Rotation paths and how fast each direction turns (degrees per step)
Each turn is a multiple of 5 degrees from 10 to 175, or 0.
Each row of a path follows its step; steps can be skipped.
Rotation 1:
step 0: [ -6  -1   0   0   3  -7   2  -8  -9   7   1  -4  -1  -6   4 -10   6   6
   1  -5  -7   1   5 -16   3   9   3   0  -7  10  -9   1  -2  17   4  11
  18  -4   7 -11  -2  14 -10  -2]
step 1: [-10  -3   2   4   5   7   3   4  10 -14   9 -10  -7  -8  -3 -10  17 -10
  -3  -6  -8   4 -10   7  11  -8   4   1   1   6 -15  -5   0   0  -2   9
  -2  -9  -1   7  -4 -11   5  -3]
step 2: [  5   1   0  -9 -13   1  -5  12   9  11  12   4   4  -1   2 -10   4   4
  15  -9   5   1  10   6 -10   0  -9   9  -5  -8   1 -11   6  -5   2  -9
   2 -11   9   8  -1  -7   7   2]
step 3: [ -7  -2 -11  -4   1   0  -8  -6  -2  13  -1   6   4   0   0  11  15  -6
   4  -9  -8  -5   1   5  -5  13   5 -17  -8   5  16  -2  -4  13  10   3
   5   8   3  -8   1  -3   5   1]
step 4: [ -5  -2  19   9   8   6   9  -1 -10  -4  -1  -8   1 -15  -5  -6   4  -2
   3  -7   5 -10  -2  16   1  15   6   1   3   1  -9   6   7  -1   5   4
   8   0  -8 -11   8  -4  -7   3]
step 5: [ -6   5   9  -3  -3  -4  10  -4  -3   2  15   1   6  -6   0 -14  -1   2
   5   4  -1   6 -10 -12   4  -8  -7   3  -9 -15  -8  -4   2   2  11  12
  10   0  14   9  -5   2   6  10]
step 6: [-16   0 -11   0   2  -4  -2   3  10  -3  13  -5   6  -1   4   9  20  -5
   6   1   2   6  -4   6  -4   5  -9  -4  -2  -6  -1  -3   4  12  -3  -9
 -15   7  -4  15  -5  -4  -1  -6]
step 8: [  3   3   0   2  16  -4   5  -9  10   9  11  -3  -2 -14   2  -8   2  -2
  -4  -1   2  -3  -1  -8   2   6   7 -10   2   9  -4  -5 -17   8   9   9
  18   4   2 -10   1   8   3  -1]
step 9: [-10   2   7   7   4   6   3   9  -4  -7   7 -12   7  -9   1  -8   2  -8
   2  -4  -3   0   0   7   1  -9   8  11  -4   9 -17   2   9  17   1  -3
  -2 -14   5  11  -5  -3   4  -9]
step 11: [ -4   2  -8  -1  -4  -6  -8   2   8   2   7  11   0  -4   3  10  14  -1
   8  -5   6 -11   1  12  -8   6  -4 -11  -3   2   1  -7   1  12  -7   0
  15   8 -10 -15   9  -3  10  -1]
Directions:
[-3  2  2  2 -2 -3  6 -3  0  0  3  1  0  2  2  5 -2  2  1  0  0 -1 -2  0
 -1  2  1  0 -1 -5  1  3  3 -1  1  2 -1  2 -1  1  3 -3 -1  3] => 45
[ 3 -2  1 -3  2 -5  0  2 -2  1  2  0  3  1  1  1  0  5 -1  0  3 -2  2 -1
 -1 -1 -1  2  0 -2  0 -5 -3 -3  0  4  4  1  1  1  2  0  3 -2] => 130
[-2 -3  0  1 -1  1  2 -2  0 -2 -3 -2  0  1 -1  0 -4  0 -1 -3  2  0  0  2
 -3  4 -1 -5 -1  1 -1 -2 -5  1 -3  0  3  0  2 -2  3  2 -2  1] => 90
Rotation 2:
step 0: [  7   2 -17  -3  -1  -6   1   3  14   6  -5   2  -8   3   2   9   6   3
  -8   2  -5   6   4  -3  -1  -3  -9   0 -13 -10   7 -13  -5   6   3   3
   7  -8   6  -2   0   1  -3 -11]
step 1: [ 12  -2   0   0  11  -2   9   3   0  -4   6   4 -13 -12  11  13   8 -10
   0   0  -9  11   8  -5  -2   7  -2  -6   0  -1  -6  -9   2  -1   4  -4
   7   4  -1  -2   6  -3  -4   8]
step 2: [ -3   6 -17  -1   6   1  12   1  -3   6  10  -1  -6  -8   3  -3   8   3
   4 -10  -1  14  -5  11 -10   5   3  -5  -6   6   6  -3   4   6  -8   4
  11  -5   0  -7   2   6   3  -1]
step 3: [ -1  -1 -12   2   8   1   3   6  -1  -4  -8   0   3   5   9   1  -2   1
  -4  -1   2  19   9  -1   1   0   0 -14  -4   0   2 -12  -1   5  -3  -9
  -1 -14  -4  17   3   2   5   1]
step 4: [ -8  -2   3   1   8 -11  10  -4 -10  -5   5   3  -2 -12   0  10   2  -2
   4  -5   4   4   7   9   4  12   3 -12   3   9  -9   4  -2  -6  -4  -6
   5  -2  -1  13  -8   9   0   6]
step 5: [-12   0  -5   2 -15 -17  10  -5   1   3   4   1  12  -7  -4  -4   4   4
  -3  -2   1   0  -2   5  -5  -2   0 -11  -4   1   4  -3  -7  11 -11   1
  -1 -16   5   5  -3   3   2  -5]
step 6: [ -4 -10   6   8   0 -12   8   3   6  -9 -13   5   4   4  -1   1   2  -3
   4  13  -8  -3   4 -12  -4   3  -1 -18  -6   2  -7  -7  -8  -3  -1  -7
   0  -3  -2   8  -3  -4  -6   1]
step 7: [ -4  -2   1   0  -6 -12  17  -5  -7   4  -1  -6  -5  -4   0   5   8  -3
  11   0  -8 -11  -1   7  -7  10  -4   5  -7   5  -6  -2  -3  -4   0   1
   2   1  -4  -2 -12   4 -14 -12]
step 8: [  8  -3   4   5  -8 -11  14   2   0   1  -5 -11   9   0   6  -3   4  -2
  -3  10  -9   7  -3  -1 -12   0  -5   5  -6  -3   9 -10   6  14   6  -3
  -3  -7  -1  -2   4  -6   1 -11]
step 11: [  0   1   5   1   0  -5  -2   0   1  -5   6  -3   7  -5   1   9  -2  -1
  -7  12  -6  17  10  -3   2   0   3 -13  -1 -10  13  -8   7   5   6  -4
  10   3   7   3  -6  -9  12   3]
Directions:
[ 1 -3 -4 -3 -5  1  2 -2  1  1 -1  2 -1  1  2  0 -3  4 -3 -2 -2  0 -2  0
  2 -1 -4  2  0  2  2 -2 -1  5 -1  0 -1  0 -1  3 -1 -4  2  0] => 140
[ 0  2  0  2  1 -3 -1  0 -1 -2  3  5 -2  0  3  2 -1  4  2  1  1 -1  0  0
 -2  2 -1  1  1  4 -2  0  2 -2  1 -2 -2  3 -3 -2 -2 -1 -4  5] => 135
Rotation 3:
step 0: [  1  11  -6  -6  -3  -7   8   0  -4   8  -1   3   3 -10   8  15   8   0
  -5  11   2   3  -6   2  -4   1  17   1  13  -4 -10   8  -6   7   1   0
  -5  12  -2   0   2   2  -7  -2]
step 1: [ -3   1   2   2  -2  -3   6   8  -1  14   5   6  -7  -6  -8   7  -3  -1
  -3  -6  -4 -11   2  -1 -13   9  -3  10   4  15   3   4  -4   6  13  15
   3  11  -3   8  -1   1  -4   3]
step 3: [ -7  -5   0   2  -4  -2  -6   2   1   5   0   0   9   5 -13  -7   4   7
   3   9  -5  -4  13  -6   4   2   2   1  16 -11   1   6 -10   2  -9 -13
  -5  -5  -6  -8  11  -3   3  -8]
step 4: [ -6   4   7   2  10   9  -5  -4   3   3   9   1   1  -2  -7  -4 -11   3
   2   6 -12   2   7  -2   3  -1  -3   6  -4 -10  -9 -12 -10   0   8  -5
 -11   1  -8   9   2  -8 -16   4]
step 5: [  6  12   4 -14  -8   6   2   6  -3   2  12  -2   3  -1   6   2   0   0
  13   7   4  14  -7   1   2 -10  -2   1   2  -1 -10  -3   7  -9  14  -4
   3   7   4   9   8  -8  -3   5]
step 6: [  4  -2  -8  -5   7   0   4  13  -1  11  -1  -4  -3  -1 -13   2   7   2
  -1   2   1   2  -1   4   3  -7   6   3   9   0 -12  16  10  -5  -2   8
   3  14  -1  10   1   1  14  -3]
step 7: [ -4 -14   7   6  13  -2  21  -4   1   2  -2   3  -2  -7  -7   5  -7  -1
  -2  -3   7   6   5   3 -10   8   9   2   6  -9   4  -1   5   1  -1   9
   7   4 -10   7  -6  -3  -4  -7]
step 9: [ -3   4  -6   9  -3   2  -8   5  -2   2  -4   1   4 -10   1 -13   2  -3
   6  -6 -10  -7   0   3   2   2   2   9   3   6  -4  -2 -18  -5 -11  -3
 -13  13   3   6  12  -7   0 -11]
step 10: [ -9  -2  -3  -6  -7  -3  10  -1 -11   6   1  -4   1  -2   2  -4  -3   3
   2   8 -14  11   4   2   1  15   5  12   1   2  -5  -9  -2   4  -2 -15
   5   5   3   9   7  -2  -8  11]
step 11: [ -3  18 -11  -6  -4   4   3   4 -10   6   3  -2   4   2 -14   7  -9   9
   0   0  -7   1  -2  -5  -8  -1  -4  -5   5  -4   0   8   3   3  11  -3
   9  -1 -10   3   4  -5   5  16]
Directions:
[ 1  0  3 -3  5  0  2 -3 -1 -1  2 -1 -1  1 -2  3  1  1 -1  1 -1  0  0 -1
  3  7 -3  3  0  1  0  1 -2  4 -2  1  0 -2  0  4  0  0 -3 -1] => 115
[ 0 -2  0  1  1  1 -2 -3  2 -3  1  1 -1 -3 -2  1  0 -4  3  5  3  0 -3 -2
 -1  0  0  0  2 -4 -2 -1  4 -1 -1  4  0  2  3  3 -2  2  2  0] => 45
Rotation 4:
step 1: [ -2  -1 -13   3  15   5  10  18  -4   4   0  -5  -8   7  16  -3   0   8
   3  -3  -2  -3 -12  12  -2  -7   4   1   2  -9   0   5  -4  -1 -10   4
   0  -5  -2 -12   8 -11   2   2]
step 2: [  3  -1   1  -1  10  -4   8   0  -5 -10  -2  12 -17  -5   1  18   2 -16
   2   3   4   9   5   6   7   2   0  10   1   3  -7   2   0  -6  -2  -3
   4   3   0  -5  -9   8  -6  18]
step 3: [ -4   1  11  -3   4  -9  -5 -10  11   1 -12  -3  -8   3   8  -9 -12  -9
  -6 -17  -3  -5  -6  -4   3   3  -7   2  -2 -13  -6  -9   1 -10   3  -4
  -2  -5  -4  11  13   7   1   3]
step 5: [ -1   9   8  -3   8  -3   4  -8  19  -1   3  -3  -2  -7  -8   0 -12  -1
   4   4   6   9  14  11  10   1   0  -2   4  10   5   1   5   1 -10   4
  14  -5   8  -1  -8  -4 -13   2]
step 6: [ -3  -8  18  11  -1   2  -2   3  14  11 -14  -1  10   6  -8  -9  -2  -3
   0  -4  -2   3 -15   0  -9   5  -3   7   3  -1   3  -6   1   0   4  -4
   2   7  -9 -17   4  -5  -3   2]
step 7: [-11 -12 -17  11  -2   4   1   1  -5  -3  -8 -12   4  -9   8  10  -1   2
   5   0   2  -4  -8  11  -8   7   7  -5   8  -9   7   4   7  -6   1   6
  -2  -8   8  -3 -14  -4   2   9]
step 8: [-16   8  -4  -8   5 -10   7  14   6  -1  -8   2   4  -4 -12   9  -4  -7
  -2   7 -14  11   8  -3  12  -3   8   4   3  -3  -3  -3  -1  -6   8  -6
  14   2   2   4  -4   8   6   2]
step 9: [ 16  15   0  11   6   4  -1   5   5   3 -17  -3  -5  10  -2  -9  -2  -6
   3  -2   1   1   0  -2  -9   0   7   3   3  -8   0  -5  10  -4  -1  -1
 -10  -6  -2  -5  12  10  16  -7]
step 10: [  6  -3   2  -2  12   9  -7  -1  -2  -3 -11  13  -3   4  14  11   7  11
 -10   1   0   2   3   7   8   2   4  -3   7  -3 -10  11   0  -3  -2   1
  -2 -11  14  -5 -11 -15   3  -2]
step 11: [  1  -2   6 -12  11  -8   1  -2  11  -9   3   8   1  -1   2   5  -6  -8
  -2  -1  -2  13   7   7  -1  -6  -3   7 -15 -17   4 -15   6   7  -7   9
   7  10   0  -3  -4   0  -5  -2]
Directions:
[ 6  0  4 -4  1  2  0 -4  1 -1 -1 -1  1 -2  1  2  0 -1  1 -2  0  1  0 -2
  1 -1 -3  1 -2 -2  2  3  0  1  2  0  0  0  6  2  3 -2  1 -3] => 55
[ 1 -2 -1  1  2  4  3 -2 -1  1  0 -2 -2  1 -3  3  3  1 -3 -1  1  1 -1  0
 -3  2  2  2  0 -1  0 -2  2  6 -1  3  3  1 -2  1  3  2  2  1] => 145
Rotation 5:
step 0: [ -6 -11   5  -5   6  -7   2   9   6   3  -2 -10  -3   3   4  -3   4  11
  -9   2  -7  -4 -11  14  -3  -2   9 -11   4  -3   2  -2  -3 -13   8  12
   3  -1   9  -9  10 -11  -1   5]
step 1: [  3  -2  -1  14  -2   0  -3   6  -8   4   1   3  -3  -6  10   3  14   8
  -1  11  12 -25   2   3   7   1 -11   5   0   5  -2  -3   6   1  -9   5
   5   0   1   4   4 -10   5   2]
step 2: [ -5  -5  12   3  -7   8   5   5   4   7  -3  -4   7  -1  -9 -11  -2   8
  -9 -13  -7   1   3   5   1  -2  -1   7 -15  -6  11  -5  12   1  -2   2
   5   9  -3  15   3  -4  10  -6]
step 3: [ 13 -15   8   3  -1   1  -2  -1  -9   1 -18  -2  -9  -3   4   4  10  -1
   0   3  -2  10   6   8 -10   3  -1   5   4  -6   5  -1  -2  -1  -7   5
  -9   6  10  -1  14  -1 -14  -6]
step 4: [-16  -7   0   4  -2  -6  -4  -3 -17  -3  -9  -9   4  -4  -5   3   6  -6
  -1   3   4  -8   3  -7  -1  -1   5   0   0  -7  -1  12  14  -9  11  16
   3  -6   1   7  -7  -8   1   2]
step 5: [ 10   7  11  -2  -3  10   7  19   3   8   0  -2   1   4   1  -2   2 -10
  -1  -3  -3 -13   1  10  -1  -2   6  -2  -4   7  -8   0   9 -13   6  12
   3   8   0  -3  10   3  -4   9]
step 7: [ -2 -12   0   2 -16  -8   0   5 -13  -1  11  -5   3   0  -7   1  -1   7
  -3   4 -12   6  -3   4  -4   0  13  10 -17  10   4   0   2   0   3  10
  -5   3   7   8   3  11   1  -4]
step 9: [  2   0  -5   6   0   8   3   4  -7   8  -4  10  15   4  12   3   8   9
  -4  -1 -12  -5  -2  -4  -2   1   6 -13   5  -5   3  10  12  -4   9  10
   2   3   5   5 -17   1   3  -7]
step 10: [ 19   4   7 -12   0  -5   3  12  -4  -3   3   0 -10  -9   8  -1   1   1
   9   2  -2  -7  -9   3   2  10  -3  -1  -7   0   7  -2   7  -4  11   6
  -5   1 -10  12  11   8   4  -7]
step 11: [-14  -4  14   1   6   1   8   9 -16  -4  -2   6   4   7  13  -2  -4   8
   3  -2  -1   1  -5  -5  -5  -1   9   4  -5  -2  10   0  -1   6   0  -9
 -10  -9   6   4   8 -12   2   9]
Directions:
[-2 -2 -1  1  2 -1 -1  2  4  0 -3  3  0  1  1  1 -2 -3  1  3 -1  0 -5  2
 -3  1 -2  3 -3 -1 -5  1  3 -1  0 -3 -2  1  2  0 -2  0  3 -2] => 0
[ 0 -3 -1  2  0 -2 -2 -6 -4  2  1  2  2  2  3 -2 -2 -1  0  1  2  1  3  0
  4  3  1 -1 -1  2 -1  1  4 -1  1 -2  2  1  1  3 -3  0  3  2] => 140
[-4 -1  0 -1  0 -2  0  2  0  3 -1  2 -5  0  1  2  4 -2  2 -3  1  1  1 -2
  4 -1 -5  1  2  0  0  1  1  3  0 -1  2 -4  0  1  1  3  0  0] => 155
[ 5 -3 -1  2 -4  1 -1  5  0 -1  0  1 -2  0  4  0 -1  1  1  0 -1  0  3  1
  0 -1 -1  2  1  3 -2  4 -4 -1  0  1  2  3  2 -2  1  5 -1  1] => 160
[-2 -1 -2 -2  1  0  4  2 -1 -1  1 -1  0 -3  5  1  1 -6  3 -1  1  0 -1 -2
  1  2  0 -3  2 -1  2 -2 -1 -4  4  1  1  5  0 -2 -1 -1  1  1] => 70
